In the data rows, the value 128 means zero.
Some points:
Array([138, 135, 132, 149, 151, 117, 163, 103, 136, 185, 110, 108, 107, 085, 156, 084, 126, 101, 102, 089, 157, 167, 073, 135, 103, 115, 083, 126, 160, 096, 182, 103])
Array([118, 134, 114, 103, 154, 091, 170, 157, 140, 058, 125, 085, 140, 082, 168, 166, 155, 118, 128, 117, 107, 134, 123, 208, 137, 120, 147, 160, 133, 161, 139, 116])
Array([141, 138, 127, 147, 125, 070, 175, 104, 131, 206, 136, 164, 172, 145, 102, 143, 110, 089, 169, 158, 072, 150, 154, 103, 105, 140, 158, 097, 177, 146, 129, 125])
Array([152, 146, 202, 085, 074, 179, 142, 143, 068, 160, 116, 146, 162, 092, 151, 203, 188, 131, 124, 125, 153, 140, 134, 111, 124, 133, 141, 134, 100, 114, 139, 132])
Array([096, 144, 131, 164, 079, 176, 144, 097, 088, 056, 104, 168, 152, 163, 121, 127, 112, 092, 131, 131, 135, 117, 099, 128, 128, 108, 061, 123, 135, 117, 169, 124])
Array([094, 095, 116, 155, 208, 165, 110, 156, 102, 160, 162, 121, 160, 124, 143, 104, 157, 067, 094, 159, 177, 123, 151, 074, 174, 127, 131, 128, 173, 141, 113, 097])
Array([121, 068, 086, 149, 076, 109, 159, 131, 139, 136, 146, 127, 102, 105, 164, 208, 115, 147, 112, 133, 117, 098, 099, 102, 196, 104, 074, 125, 168, 152, 127, 079])
Array([166, 147, 090, 118, 132, 186, 143, 209, 138, 143, 093, 132, 158, 143, 152, 114, 119, 169, 088, 124, 126, 077, 174, 135, 110, 201, 115, 130, 164, 105, 159, 138])
Array([067, 166, 155, 140, 095, 114, 091, 146, 110, 121, 212, 121, 163, 136, 124, 113, 121, 151, 136, 182, 132, 170, 125, 132, 137, 164, 072, 151, 125, 163, 126, 110])
Array([155, 123, 189, 124, 100, 168, 082, 072, 128, 096, 157, 058, 116, 103, 125, 130, 088, 105, 125, 110, 102, 121, 135, 136, 132, 152, 156, 137, 121, 121, 218, 115])
Array([143, 079, 142, 105, 109, 123, 198, 158, 131, 094, 144, 071, 128, 112, 092, 098, 123, 151, 155, 169, 164, 157, 162, 104, 036, 095, 113, 153, 163, 161, 128, 133])
Array([171, 088, 130, 132, 144, 087, 043, 057, 138, 131, 115, 112, 179, 116, 147, 132, 109, 167, 096, 114, 151, 145, 199, 148, 152, 123, 119, 140, 157, 113, 091, 144])
Array([140, 167, 086, 098, 105, 136, 122, 090, 122, 139, 108, 098, 121, 162, 074, 102, 193, 182, 133, 070, 102, 092, 107, 103, 137, 139, 088, 160, 167, 113, 096, 088])
Array([107, 127, 138, 035, 131, 117, 133, 119, 178, 120, 124, 141, 072, 155, 080, 131, 092, 102, 111, 169, 196, 134, 130, 141, 159, 165, 126, 131, 104, 144, 115, 085])
Array([104, 174, 165, 121, 138, 049, 140, 121, 075, 124, 116, 160, 073, 133, 148, 120, 135, 182, 145, 110, 167, 108, 165, 150, 127, 144, 134, 183, 167, 143, 143, 150])
Array([163, 155, 088, 084, 164, 143, 129, 124, 155, 140, 158, 129, 144, 167, 165, 182, 087, 115, 115, 117, 130, 108, 150, 129, 064, 125, 082, 106, 052, 149, 142, 142])
Array([205, 084, 175, 120, 145, 114, 136, 129, 123, 149, 135, 148, 170, 174, 156, 134, 164, 149, 168, 150, 127, 130, 126, 168, 152, 076, 102, 083, 139, 123, 136, 096])
Array([121, 080, 145, 141, 186, 155, 131, 170, 081, 138, 179, 105, 035, 133, 084, 151, 135, 148, 124, 077, 128, 137, 174, 125, 143, 121, 102, 071, 109, 107, 118, 144])
Array([132, 149, 106, 141, 176, 167, 128, 115, 182, 099, 171, 144, 165, 138, 136, 111, 143, 161, 159, 068, 099, 156, 118, 156, 113, 130, 123, 135, 113, 177, 116, 087])
Array([112, 148, 126, 123, 140, 086, 082, 175, 090, 167, 115, 168, 145, 091, 115, 116, 063, 152, 155, 134, 123, 077, 120, 133, 110, 125, 132, 155, 073, 099, 146, 046])
Array([144, 091, 138, 207, 128, 154, 087, 122, 155, 149, 073, 146, 087, 182, 104, 133, 165, 109, 162, 141, 201, 146, 109, 167, 102, 139, 148, 165, 110, 165, 144, 099])
Array([063, 163, 188, 102, 136, 134, 080, 147, 196, 129, 091, 130, 112, 152, 125, 166, 112, 165, 140, 115, 112, 178, 113, 086, 104, 104, 123, 062, 194, 116, 142, 141])
Array([180, 096, 167, 119, 119, 153, 135, 127, 121, 060, 129, 199, 121, 116, 119, 072, 065, 106, 103, 108, 092, 132, 159, 084, 128, 139, 153, 159, 153, 134, 092, 098])
Array([112, 134, 134, 195, 138, 071, 106, 142, 150, 079, 136, 129, 146, 123, 121, 142, 185, 110, 062, 159, 133, 118, 124, 126, 073, 187, 118, 113, 115, 085, 143, 151])
Array([103, 117, 107, 139, 093, 101, 147, 124, 082, 125, 139, 108, 190, 121, 047, 111, 134, 132, 126, 046, 168, 118, 116, 125, 112, 109, 170, 077, 086, 134, 108, 120])
Array([082, 098, 087, 161, 101, 128, 133, 080, 130, 172, 106, 114, 115, 121, 153, 146, 098, 137, 080, 140, 113, 135, 178, 120, 095, 069, 123, 160, 090, 108, 104, 131])
Array([075, 078, 125, 076, 102, 158, 122, 124, 105, 178, 113, 150, 121, 132, 165, 050, 165, 143, 071, 133, 059, 150, 107, 193, 106, 134, 146, 109, 109, 159, 125, 138])
Array([095, 118, 162, 110, 143, 122, 084, 148, 162, 114, 161, 112, 144, 112, 169, 119, 148, 102, 157, 119, 141, 035, 077, 107, 110, 090, 180, 138, 157, 129, 103, 134])
Array([129, 124, 101, 118, 115, 097, 157, 080, 156, 128, 157, 180, 130, 084, 153, 100, 154, 104, 146, 096, 166, 137, 141, 122, 189, 182, 121, 060, 111, 127, 164, 153])
Array([145, 077, 136, 122, 116, 104, 126, 146, 146, 157, 124, 070, 143, 148, 081, 120, 134, 145, 150, 163, 066, 110, 104, 122, 188, 174, 110, 149, 082, 102, 145, 171])
Array([140, 211, 152, 154, 123, 130, 111, 134, 092, 131, 119, 102, 103, 147, 157, 105, 147, 070, 152, 126, 089, 121, 178, 144, 148, 091, 095, 123, 104, 157, 059, 151])
Array([128, 133, 148, 141, 097, 158, 153, 106, 169, 146, 132, 107, 098, 068, 146, 139, 133, 105, 182, 139, 137, 134, 123, 122, 089, 195, 116, 127, 116, 064, 024, 104])
Array([088, 146, 165, 154, 132, 139, 197, 128, 156, 107, 041, 083, 158, 166, 164, 101, 103, 166, 121, 137, 156, 098, 151, 105, 178, 133, 163, 096, 084, 156, 120, 125])
Array([098, 134, 076, 133, 141, 160, 138, 126, 114, 086, 131, 133, 118, 134, 125, 124, 112, 133, 186, 182, 123, 132, 152, 200, 146, 111, 173, 105, 162, 020, 138, 115])
Array([153, 171, 132, 185, 133, 141, 164, 115, 134, 136, 179, 134, 071, 136, 137, 140, 144, 177, 111, 148, 087, 134, 122, 097, 141, 126, 214, 141, 106, 146, 164, 099])
Array([156, 195, 101, 113, 109, 160, 127, 130, 141, 134, 145, 128, 147, 099, 062, 150, 123, 142, 051, 181, 156, 152, 110, 157, 159, 079, 160, 125, 151, 132, 107, 128])
Array([163, 123, 107, 149, 080, 115, 103, 147, 099, 126, 169, 112, 097, 184, 179, 116, 070, 147, 124, 130, 164, 129, 045, 135, 106, 156, 162, 092, 158, 136, 082, 184])
Array([123, 127, 123, 114, 133, 142, 145, 123, 178, 145, 174, 174, 140, 136, 136, 089, 142, 146, 145, 116, 151, 125, 120, 096, 150, 057, 124, 201, 095, 074, 145, 221])
Array([115, 136, 086, 094, 101, 113, 122, 138, 125, 156, 133, 093, 123, 194, 126, 149, 137, 026, 129, 082, 113, 126, 167, 121, 131, 128, 160, 163, 160, 119, 158, 130])
Array([138, 099, 109, 104, 114, 085, 094, 121, 140, 067, 113, 168, 084, 127, 125, 124, 198, 126, 115, 173, 102, 088, 130, 094, 083, 106, 133, 084, 111, 129, 129, 121])
Array([132, 136, 165, 114, 220, 132, 173, 058, 086, 129, 108, 129, 126, 133, 082, 148, 094, 112, 093, 145, 104, 080, 066, 150, 112, 133, 098, 136, 137, 134, 101, 159])
Array([128, 131, 052, 097, 169, 158, 096, 091, 057, 106, 089, 119, 135, 093, 147, 148, 125, 151, 196, 153, 137, 171, 100, 064, 121, 158, 149, 138, 113, 168, 141, 156])
Array([097, 094, 129, 155, 119, 156, 121, 162, 150, 133, 102, 189, 141, 089, 082, 185, 107, 120, 148, 089, 103, 118, 132, 169, 137, 152, 139, 164, 142, 180, 115, 190])
Array([177, 158, 103, 144, 117, 115, 093, 172, 150, 149, 078, 112, 099, 053, 102, 073, 117, 101, 139, 138, 120, 121, 125, 128, 153, 086, 097, 089, 126, 166, 157, 164])
Array([151, 122, 124, 125, 147, 079, 123, 193, 113, 097, 091, 132, 142, 150, 148, 141, 113, 107, 102, 093, 105, 229, 091, 105, 157, 115, 124, 155, 091, 076, 113, 121])
These points spread out most along one direction. Take the direction at right angles to it along which they spread out most. Go by this last direction. How far along it is each point below, from 0 to 99? 50 is the average, and the first point above lies past it. One standard deviation of the points above along it is 16.
Array([177, 158, 103, 144, 117, 115, 093, 172, 150, 149, 078, 112, 099, 053, 102, 073, 117, 101, 139, 138, 120, 121, 125, 128, 153, 086, 097, 089, 126, 166, 157, 164]) ~ 58
Array([144, 091, 138, 207, 128, 154, 087, 122, 155, 149, 073, 146, 087, 182, 104, 133, 165, 109, 162, 141, 201, 146, 109, 167, 102, 139, 148, 165, 110, 165, 144, 099]) ~ 63
Array([112, 134, 134, 195, 138, 071, 106, 142, 150, 079, 136, 129, 146, 123, 121, 142, 185, 110, 062, 159, 133, 118, 124, 126, 073, 187, 118, 113, 115, 085, 143, 151]) ~ 74
Array([096, 144, 131, 164, 079, 176, 144, 097, 088, 056, 104, 168, 152, 163, 121, 127, 112, 092, 131, 131, 135, 117, 099, 128, 128, 108, 061, 123, 135, 117, 169, 124]) ~ 39
Array([115, 136, 086, 094, 101, 113, 122, 138, 125, 156, 133, 093, 123, 194, 126, 149, 137, 026, 129, 082, 113, 126, 167, 121, 131, 128, 160, 163, 160, 119, 158, 130]) ~ 57
Array([112, 148, 126, 123, 140, 086, 082, 175, 090, 167, 115, 168, 145, 091, 115, 116, 063, 152, 155, 134, 123, 077, 120, 133, 110, 125, 132, 155, 073, 099, 146, 046]) ~ 29
Array([082, 098, 087, 161, 101, 128, 133, 080, 130, 172, 106, 114, 115, 121, 153, 146, 098, 137, 080, 140, 113, 135, 178, 120, 095, 069, 123, 160, 090, 108, 104, 131]) ~ 51
Array([121, 080, 145, 141, 186, 155, 131, 170, 081, 138, 179, 105, 035, 133, 084, 151, 135, 148, 124, 077, 128, 137, 174, 125, 143, 121, 102, 071, 109, 107, 118, 144]) ~ 64
Array([095, 118, 162, 110, 143, 122, 084, 148, 162, 114, 161, 112, 144, 112, 169, 119, 148, 102, 157, 119, 141, 035, 077, 107, 110, 090, 180, 138, 157, 129, 103, 134]) ~ 67
Array([152, 146, 202, 085, 074, 179, 142, 143, 068, 160, 116, 146, 162, 092, 151, 203, 188, 131, 124, 125, 153, 140, 134, 111, 124, 133, 141, 134, 100, 114, 139, 132]) ~ 34
Array([094, 095, 116, 155, 208, 165, 110, 156, 102, 160, 162, 121, 160, 124, 143, 104, 157, 067, 094, 159, 177, 123, 151, 074, 174, 127, 131, 128, 173, 141, 113, 097]) ~ 83
Array([103, 117, 107, 139, 093, 101, 147, 124, 082, 125, 139, 108, 190, 121, 047, 111, 134, 132, 126, 046, 168, 118, 116, 125, 112, 109, 170, 077, 086, 134, 108, 120]) ~ 39
